One turn sends every row of this set to another row. A few are shown first. Where does it send the rows asked after them?
Z_191: [ 0.58  1.55  0.30  0.19 -0.16 -0.47  1.12 -0.59 -0.19 -0.12 -0.51 -5.47
 -0.95]
Z_353: [-1.97 -1.89  0.79  1.68 -1.17  1.74  1.48 -0.77  0.22  0.49 -1.63  1.84
  0.08]
Z_829: [-2.60 -0.57 -0.28  2.65 -3.17 -0.88  0.84 -1.75  0.17  0.44 -1.97 -3.02
  0.08]
Z_758: [ 0.77 -0.71 -0.17 -0.67  0.53 -0.76  0.13 -0.20  0.29  1.02  0.50 -5.45
 -0.92]
Z_843: [-1.34 -1.52  2.79 -0.11  1.10 -1.24  0.78 -0.62  0.65 -1.53 -0.20  1.97
 -1.34]
Z_99: [ 1.21  0.13 -0.61  1.38 -5.02 -1.10  0.19 -2.15  0.94 -0.06 -0.78 -0.18
 -1.73]
Z_206: [ 1.49  2.11 -1.48  1.03  1.48 -0.56  1.35  0.25  0.09  0.02 -0.71 -3.88
 -1.64]
Z_911: [-0.64 -0.65  0.36  2.66 -5.39 -0.97  1.08 -0.30  1.97 -1.21 -0.68 -0.27
 -2.42]
Z_874: [ 0.61  2.20  0.81  0.17 -3.49 -0.75  0.90 -0.95  1.04  0.01 -0.51 -4.40
 -1.29]
Z_764: [-1.06 -1.79  1.07  0.69 -1.64  1.85  1.08 -1.99  0.10  1.03 -0.96  1.92
  0.05]
Z_196: [-0.45  0.77  0.35  1.09  0.26 -0.09  1.86  2.34  1.82 -1.06  0.67 -4.53
 -2.79]
Z_659: [-0.68 -1.33  2.27 -0.27  1.04 -1.27  0.45 -1.26  0.20 -1.06 -0.18  2.06
 -1.14]
Z_483: [-0.01  2.53  0.28  1.48 -2.68 -1.05  1.07 -0.33  0.33 -0.37 -1.89 -4.13
 -0.80]
Z_714: [ 1.09  0.79 -1.71  1.29 -3.25  0.21  1.56  1.62  0.81 -0.08 -0.68 -4.14
 -0.43]
Z_297: [-0.79 -1.64 -0.29 -1.11  1.05 -0.61  0.67 -1.74  1.51  0.02  1.59  1.70
 -2.66]
Z_23: [-0.37  0.21 -1.35  0.40 -3.83 -0.02  0.70  1.14  0.92  0.84  0.66  2.38
 -1.57]
Z_341: [-1.24 -1.31  2.10  0.39  1.47 -1.28  0.88 -1.01  0.18 -1.57 -0.78  2.01
 -1.01]
Z_131: [-2.46 -1.99 -0.20  0.74  1.26 -0.63  1.35  0.17  1.99 -0.81  1.00  1.40
 -2.87]
Z_415: [-0.16  0.14 -0.02 -0.90  0.05 -1.35 -1.68  0.04  2.38 -0.34  1.81  1.66
 -1.47]
Z_548: [-0.05 -0.43 -0.50  0.45  1.13 -0.99  0.67  0.91  0.25  0.57 -0.61 -5.47
 -0.93]
Z_359: [-0.01  0.74  1.17 -0.36 -0.90 -0.33  1.25 -0.33  0.71 -0.23  0.57 -5.72
 -1.40]
Z_427: [-1.44 -1.04 -1.51  0.62  2.26 -0.91  0.87 -1.18  0.64 -0.21 -0.29  1.96
 -1.88]
Z_945: [ 0.39 -4.40 -1.18 -1.02 -2.07  0.87  0.32  0.31  0.11 -1.49  0.64 -0.77
 -1.88]
Z_821: [-0.52 -1.18  0.48  0.13  0.36 -1.00  0.89  1.27  1.03  0.65  0.57 -5.65
 -1.27]
Z_393: [-0.31  1.20 -1.16  0.39  1.36 -1.51 -1.63  0.08  1.56 -0.73  0.01  1.84
 -0.48]
Z_226: [-2.70 -1.31  0.87  1.84 -4.13 -0.66  0.71 -1.45  1.26  0.46 -0.69 -3.07
 -0.82]
Z_988: [ 1.65 -1.47  0.77  0.11 -0.67 -0.52 -0.73  0.86  1.11  1.33  2.48  1.95
 -1.09]
Z_922: [-1.77  0.25  0.26  0.81  0.67 -1.48 -1.23  1.58  2.72 -1.38  0.79  1.48
 -1.51]
Z_570: [ 0.53 -0.20 -1.24  1.27  2.97 -0.37  2.51 -1.62 -0.57 -0.78 -0.52 -0.54
 -1.53]
Z_456: [-1.81 -1.56  1.01  1.62  1.66 -0.14  2.93  0.64  1.71 -1.97  1.36 -1.21
 -2.91]
Z_310: [-1.30 -0.74  0.13  1.11 -3.67 -0.80  0.14 -3.05  0.16  1.10 -1.13 -2.84
 -0.22]
Z_290: [-0.66  1.86  1.05  0.87 -3.42 -0.93  1.27  0.44  1.38 -0.35 -1.06 -4.56
 -1.28]
Z_397: [-0.90 -4.11 -1.75  0.99 -0.83  0.67  1.22  1.82 -0.24 -2.09 -1.13 -0.59
 -1.71]
Z_959: [ 1.43 -0.50 -0.95  2.07  1.05 -0.78 -0.17  1.23  0.13  1.10 -0.02  1.93
 -0.07]
Z_371: [ 1.13 -3.35 -2.70 -0.29 -0.69  0.60  0.39 -0.55 -1.28 -1.01 -1.29 -0.35
 -0.91]
Z_469: [ 0.13  0.58 -1.21  3.39 -3.86 -1.09  1.19 -0.72  0.61 -0.72 -2.52  0.05
 -1.22]
Z_311: [ 1.95  1.01  0.41 -1.15 -0.42 -0.14  0.92 -0.20  1.27  0.41  1.88 -4.13
 -2.87]
Z_100: [-0.56 -1.81  0.58  2.43 -0.05 -0.48  0.16  3.14  1.65  0.26  1.24  1.35
 -1.35]
Z_463: [ 1.09 -1.27  0.60 -0.99  1.09 -0.12  1.67 -2.24  0.92 -0.64  2.72 -1.01
 -2.74]
Z_432: [-1.91 -2.27  1.52  0.94 -2.12  1.86  1.46 -0.83  0.81  0.58 -0.54  1.65
 -0.59]
Z_562: [-0.50  0.85 -2.00  0.86 -3.13 -0.20  0.69  1.04  0.26  1.06 -0.27  2.47
 -0.99]
Z_984: [ 1.94  0.61 -1.61  0.60 -3.66  0.42  1.25  0.98  0.80  0.18 -0.05 -4.16
 -0.69]
Z_884: [-0.47  1.15  0.69  0.95 -0.18 -0.58  1.62  0.58  0.64 -0.74 -0.43 -5.72
 -1.12]
Z_462: [ 0.87  0.60 -1.32  0.73 -3.75  0.33  1.37  1.72  1.43 -0.13  0.12 -4.20
 -1.03]
Z_573: [-1.14  0.37 -1.67  1.27 -3.30 -0.03  1.08  1.95  0.86  0.49  0.21  2.40
 -1.64]

Z_462 goes to Z_714
Z_290 goes to Z_483
Z_884 goes to Z_191
Now these:
Z_463 goes to Z_456
Z_100 goes to Z_959
Z_911 goes to Z_469
Z_393 goes to Z_415
Z_548 goes to Z_758
Z_945 goes to Z_397
Z_573 goes to Z_562
Z_341 goes to Z_659
Z_427 goes to Z_297
Z_432 goes to Z_353
Z_829 goes to Z_310
Z_311 goes to Z_196

